Here is a table of points, one per row:
[  5 -15  29  14  36 -40  -2 -30 -77  24  46  26  30   6  18  -2  47   4
  38   3  20  -9 -24  22   0  11 -18  83  35  85  -3 -14]
[ 10  -4  29   5  24  77 -15 -25  54  15  49  11   3  10   4  17  21 -15
  22   3  15  28 -12  86  31  15   7  42  21 -23  30   0]
[-11 107 -12  38 -27  27 -26  15 -17  35 -27 -16  47  -2 -12 -35 -65 -48
 -20  41 -13  24   1 -25 -17  -6   7  10 -15 -17  19  27]
[-12  11 -35  -8  34  -4  -6 -39  -6 -23 -20 -78 -15  22 -14  18  12 -30
   0 -41 -10 -18   6  21  20  -1  10 -30  98 -21 -62 -38]
[ 37  37 -57  26 -38  19  31  29  14 -45  48   4 -22 -29 -66  64  12  22
   0  28   3 -58 -10 -21  15 -16  13  25 -17 -30   0 -27]
[ -7  23  30  16  32  38 -14 -19  63  30  10  12  -2   2  12   3  31 -23
  14  20  22  23 -15  68  -1  15  -4  51  20  82  20  13]
[  0 -14   9  -3 -36  12   3 -63  -6  52 -38  -9 -18 -21 -13 -38 -11  27
 -38 -42  -1 -42  -8  15 -22  12 -17  -5 -33 -32  -4  57]
[-10 -12 -45  30 -40  15  34  35 -17  62  22 -35  21  -4 -21 -13  57 -72
 -62  75  15  -7 -37 -17 -21  17  -1 -24  -6  -5  19   2]
[-39  12  45  20  57  96  10  27 -31 -41 -24   4 -40  16  45  28  23  -8
 -15  12  48  -7  59  -6 -29 -29  -7 -11 -11  -2 -12 -42]
[  17  -18    6  -55   44    3  -18   14  -27   47  -12   13  -39   38
   10   25   17   -8  -34  -14 -113   36  -24  -19  -35    8  -40    9
   10   33   -7   42]
[-24 -17  -3 -10 -35  45  -2 -28  -4   8 -25   5   2 -14   3 -51 -32 -22
  16  40 -27 -73 -49 -12  23  25  -8  19 -24 -19 -37  39]
[ 32 -21 -14  25  17  -2  27 -32 -23 -37 -18  22  14  20  30  76 -52 -36
 -10   2  17   5 -31  17   9  12  17 -68   3  12  26   1]
[ 15   0  23 -24 -84 -10  50  25  31 -21 -44  34 -10  11 -22  31   4 -16
 -40 -38  14  47  -9 -29  -5  15 -20 104  66 -38  18  -7]
[ 30  34 -24   3 -32 -13 -76 -12 -31 -38 -11 -15  30  42 -19 -50  15 -12
 -18 -24  21 -30 -10  13 -23   1  76  -7   6  45  -4 -19]
[ 68   9  -3 -51  53  27  -8   2  49  21 -81 -30  65  24 -11  44  69   3
  63  19 -59  57   5 -57  29  61 -73 -18 -69  21 -38  -4]
[ 26  23  36  14  25  17 -23 -36  43  35  35  11  -4   4   5  15  13  17
  19  -7   3  21 -12  11  28   9  22  19  35 -38  56   9]
[ -2 -27 -20 -29  -2 -31 -18 -72  -2 -35  26   9 -14 -15 -12 -67  -7 -32
  -6  10   1  42  30 -30  -6 -55 -23 -12 -31 -11  36 -38]
[  5 -54 -63   8  18   0   3 -24  39 -40 -28  29  32   6   9 -28 -14   4
  20  13 -37  -2  18 -11 -41 -48   6   2  48 -20 -24 -20]
[-13   9 -13  34  60  12  42  31 -15   6  64 -15  66 -44 -24 -51 -25  -8
 -29 -83   7  60  -3 -39  -8  -9 -14  23 -12 -13 -13  51]
[ -1  11 -56  20 -30  46   1  41  17   5   8  87 -29 -33  15  -5  34  66
  -5  43 -41   5 -68 -13 -27 -33  15  -1  -3  -7 -19 -41]
[-48   6 -12 -33 -22  31  25 -10 -21  48   9  30 -37  -5   4 -12 -45 -31
  35 -22 -32 -26  26   4  21  13  -3 -16 -19   7 -29 -45]
[ -7  10 -10 -15 -74 -29 -15   1 -53 -26  -4  10  37   4  48  49 -11  12
  82  22  11  36   0  32  22 -13  10 -12  14  28  13  58]
[-33 106  -6  -7 -48  34 -11   2 -21  65  -3   4  15  17 -15   1 -63  -2
   1 -21 -10  -8 -14  -8  -4 -15   6 -11 -14 -20  -7  -3]
[ 20 -40   2  30 -40 -28 -35 -12 -59  45  12 -37 -29  40  -3  30 -22   3
 -38 -43 -57   0   2 -39  -6  31   4  45 -24  14   3 -41]
[-10  28  36   1  -2   8  16  46  39 -36  23   2 -52   2  62 -19  26   3
 -23  -5 -10 -24  29   9 -19 -10 -20 -29 -11   4 -12  28]
[ 37 -43 -56 -28  -7 -14  21  17  23 -14 -24 -20  34   1  24 -36 -35  13
  26  40 -28 -29  41  34  -5 -17   4   3  80 -43 -24   7]
[-19   2   9 -46  29 -46   0   2 -50 -17 -25  13  11 -85   4  40   9 -41
 -72  15  19  23   7  14  28  23  29  43  47   2 -15 -10]
[ 57 -33  -5  16  -1   8  36  -4  34 -51  -8  34   9  35  18  31 -72 -36
 -20  -3  31 -10 -45  16  -4  44   3 -58  -2  19  16  21]
[-11  65   1  -2  16 -74   9   1  54 -10  25  13  87  38  77   4  31   9
 -32  -1 -25 -39  22  19 -38 -28 -46   5 -47 -29  -6 -29]
[-22   2 -49 -26  -7   5 -38  25  -1 -36 -15  19  18  48   4 -36  -5  10
 -28 -34   9 -10 -19  20 119 -10   1 -22  -7  15  42  -3]
[ -9  -1  23  23 -72 -31   6  -5 -23 -10 -13   4  38  20  31   7  22  -7
  61   0  31  13  -8  27  10   8  -9  45  18  59  15  42]
[  2  27  45  -1  10  13  11  46   6 -32  13  -3 -54 -19  59 -37  28   2
 -20   6   8 -21  43  35 -14  -2 -39 -22   0 -11 -13  21]
[-44 -29  18  -2  -4 -25 -85  30  24 -13  -5  -5   7 -62   3  32 -45 -15
  15 -30 -27  -9 -10 -11  -4  54 -15   0  51 -39 -20 -53]
[ 13 -22  21 -11  60  -7  36  55  -5   5 -64 -35  19  15 -34 -50 -25  79
  55 -15   7 -54 -32 -11 -13   1  45   1  23  65  80 -52]
[-29 -20 -13 -38 -17 -32 -11 -38 -13  -1  56  -1 -25 -37   7 -23 -34 -38
  38  30 -15 -51  -7 -28 -23  26 -23 -15 -17  28   0 -29]
[ 18  -6  70  19  -3  72   5  40 -60 -39   8  34   5 -50  50 -30  33  10
  -3  13 -36 -27  67 -60  14   4  23 -13  -2 -14   2 -23]
[  1 -13  35   9 -28  -2  36 -54  11  55 -54 -17 -36 -28  -9 -18 -37  -1
  -3 -17  -7 -40 -35  14  19 -35 -43  -1  -5   4 -14  14]
[ -4  11  17 -36 -28 -26 -29  11  93 -18  -7  13  20 -60  -7  19 -24 -12
 -34 -31  30  12 -10  -9 -10 -15  66 -25  22 105 -87  14]
[ 27 -19 -11  -3 -18 -23 -44   1  20  49  -1 -19 -41 -33  -8   8 -26   1
   1 -65 -14   8  36  12 -32 -18 -32 -18 -11  23   9 -31]
[-24   6 -17  10 -30  20  23  -8   3  17   6 -59 -25 -46  80  -3  40  89
 -37  21  24  42 -52  -1 -13   6  -4 -32 -12 -12 -15 -27]
[ -5  -3 -34  37  70   7  34  36 -18  16  44 -28  61 -47 -11 -31 -36 -31
 -30  14  11  40 -16 -36 -10  -2 -15  10 -12  -7 -11  51]
[-18  36 -30  -5  27 -32  -6 -22 -43 -44  44   6 -59   1 -59 -10   4  39
   3  55 -28   4  36  -5  16   6 -26 -22   8  15 -18  22]
[-26  -4  95   8 -21 -31  30  -6  56 -44  16  13   6   8 -90   3 -32  54
  -5  57  -2  23 -10 -36  12 -17 -53 -16 -14  33  -1   1]
[-10 -22 -24  50 -45 -12  -7 -12 -37 -24  -9  17  32 -11  26  25  87   6
  51 -58 -15  10   7  21  11  10  27 -32  22  45  31  80]
[-51 -53 -43  -4 -27  12  26 -35   4  -6   9 -13  34  34 -17  -5 -26  51
 -11   7 -11  16  85  13  -1  38  10  -1 -10  -8 -25  -3]
[-38  14  26 -83  30  68  -5 -64 -35  -9 -10  -5  57 -32 -34  36  20   8
  -7 -33   3 -85 -39 -31 -33 -28 -10  41 -18 -42  -3  67]
[ 29 -18   5 -18 -41   1   0  -4 -19 -34 -12   6 -40  42  -1 -11  -3 -23
 -24 -23 -25  56  -2 -20  10  -7  64  73 -56  -2 -44   5]
[ 26 -22 -20 -23 -20  21  17 -47   0   8 -23   2 -28 -31  -2 -28 -14 -14
  19 -21   2 -11  23   9  -7 -50 -12   2 -30  18 -22  -2]
[ 66  26 -15 -51  41 -37   4   5 -68 -45 -17 -25 -61  -2  -5  24   5  -4
  69 -13  13  28 -17  34 -40  31   9  60 -68 -45  -4   1]
[ 36 -14 -11 -25  31  -1  -6  -7 -26 -49  12  55   3  38 -15  -3 -27 -19
 -59  -5  32 -18 -51  21 -16  79  -4 -51   5   9  21  13]
[ 23  36  -9  13 -24   4  51  16   1 -13  29 -18 -51  -1 -62  15   4  34
  -9  26 -14 -13  64  -2  12   9 -19  -9  13  38  -4  22]
[-15 -39  50 -41 -11 -12 -24  19 -19  16  11  -9  44  49 -61  -4 -31  61
  -2  54   2  20  55  36 -77 -26  24 -33  59 -40  16  -2]
[ 35   3  34 -13  -3  -7  -8 -29 -54   0 -21  49  27  -6 -12  37 -10  -7
 -26 -19  14  56  -9  24  20   3  13 -86   4   5  31 -18]
[  0  14   3  31  33 -45  -9 -24  11  34 -26  12 -27  10  24  14  37 -23
  17  27   5   2  -4 -49  25  -4  40  17  50 -30  69  30]
[-14 -21 -28 -87  27  -6  45  46  25  19  -2 -64  19  29  27 -16 -38  45
 -39   9  12 -33  12  18  14 -21  68  11   5  48  78 -11]
[-98   2 -58  33  14  11  17 -39  10 -49 -12  19 -32  12 -34  11  -7  32
   3   0  -5  14  61 -22  -6  22 -21  13 -14   8  23  -8]
[-25   2 -32 -18 -49  26  35  51 -21  40  35 -27  21   8 -32 -21  53 -53
  52  36  51  43 -40  -2 -16 -25 -22 -40 -10 -20 -15 -31]
[  3 -33   9 -13   9  -8   7 -47  -3   6 -21  -6 -33 -17 -14 -25   3 -75
   4   5  -7 -13   9 -19   6 -62 -13 -15  -5  29   4 -70]
[-61  -9  71  47  51 -57  51  16  15  -6 -19   7  23  21 -54 -16  41  -7
   2  30 -71 -11   3 100 -10   8  90 -20 -68 -25 -22 -17]
[ 29  -5  -5  -7 -14 -14  14  -1 -53  28 -37  49  51 -48  33  44 -28 -11
  -8  -6  32  20  45  39  29  21   1  -8  -3  15  34 -23]
[  1 -13  18  -7  -3 -44  -6  13  22  50 -42  72 -39  39   6 -19  38   2
  35 -12  63  12   2 -28 -22  45 -14  12  17 -50  -4  25]
[ 55  -5  20  37  18  86 -46 -53  49  33  96   9  37  12  10  15  -4  19
  25  18   0  15  -1  46  16  33  26  42  14  13  15 -10]
[-27  44 -28  74  90   9  10  48 -28   8  -2  -9  -4 -24  -6 -16 -76  -7
  60 -30  -3  26 -40   3 -21 -36 -19   3   5 -11 -33  41]
Along one direction, these points spread out more than along any other. For each point below, how far along it does it lie, from 0 to 99? 50 is the average, and the first point above lies past it. One standard deviation of the points above along it is 16.
[ 10  -5 -23 -11  34 -32 -11 -16  50  49  -9  36 -13  22  33  11  18  10
  31  -1  85  10  33 -55   5  39  50  14 -41 -31 -39  17] 58
[ 27  35 -60  54   9 -23  -1  27   7  37  -9  19 -34 -62 -55  30  20  34
 -37  44  20 -50  49  15  -5   1 -23   7 -22  18  -3 -19] 34
[  8  21   9 -21  37 -25  -2 -13  39  41  25  21 -61  20  21  18  24  -7
  18   1  -6  13   1 -54  32  -7  47 -11  62 -26  49  48] 62
[  9 -80  11  -4  18  27 -82  10 -22  25 -29 -39   8   1 -43  47  17   7
 -17  -8  20 -23   6 -10 -10 -87 -23  15 -40 -15 -20  69] 44
[-27  27  28  39  18   9  13   4  22 -40  20 -20   0  97  57  27  11   1
 -16  -4  21 -36  13 -68 -39 -23 -34  -9  -9  17 -17 -30] 40
[ 10 -22  39   5  33 -47 -19  -7  40  35  21   3 -37  16  17  14  -5 -10
  36  25  51  10  -6 -48  78   8  48   6 -18 -37 -25  20] 60
[-11 -17 -17 -11 -31 -11 -32   1  78 -61 -13 -44 -25 -79 -15  -8   0 -31
  46 -51 -28  11 -13   5 -38  13   2 -12 -60 -18  92 -19] 44
[  1  15  33  32   3 -79  19  23  28  -8  37   7  66  42  30  11  24   9
 -29  -1 -51 -36  10  46  13 -49 -30   0 -21 -52 -20 -24] 47
[ -7 -51 -14  -3 -20  11 -47  32  12   2 -27 -40 -49  26  22  30 -32 -32
 -35  30 -43  25 -17  18  -2  -8 -29  62 -29   6  -1  35] 47
[-13   5 -14  22 -34  25  46  70 -15  46  58  -7   0  14 -53   1  20 -37
  40 -73   7   0 -34  -6  -8 -14  -6 -41   3 -21 -19 -10] 38
[ 18  14 -10   1  -7   0 -21 -33  29 -32 -45 -48  16   3 -41 -48  22 -20
  -8 -13  -6  -4   9   6  -6  27  -5 -14  89  -8 -41 -31] 48
[  4 -15 -37 -17  32  -8 -52  37 -21 -30 -19  41  11  39 -17 -51  -9  36
 -36 -32  62 -22 -42  32  83  14 -32  -9  -5   8  15 -27] 61
[-16   8  17  17 -24  13  14 -17 -45   4   8 -49 -27 -38  68  -7  29  90
 -26  34  12  44 -78 -12  -7 -10  -2 -28   0 -23 -22 -46] 40
[ 33  19  84  29 -45   9   1  37 -25 -44  27 -42 -16 -20  28 -30   7  17
  -3  12   4 -28  48 -28  20  17 -11 -15  -9 -23  -5   5] 40
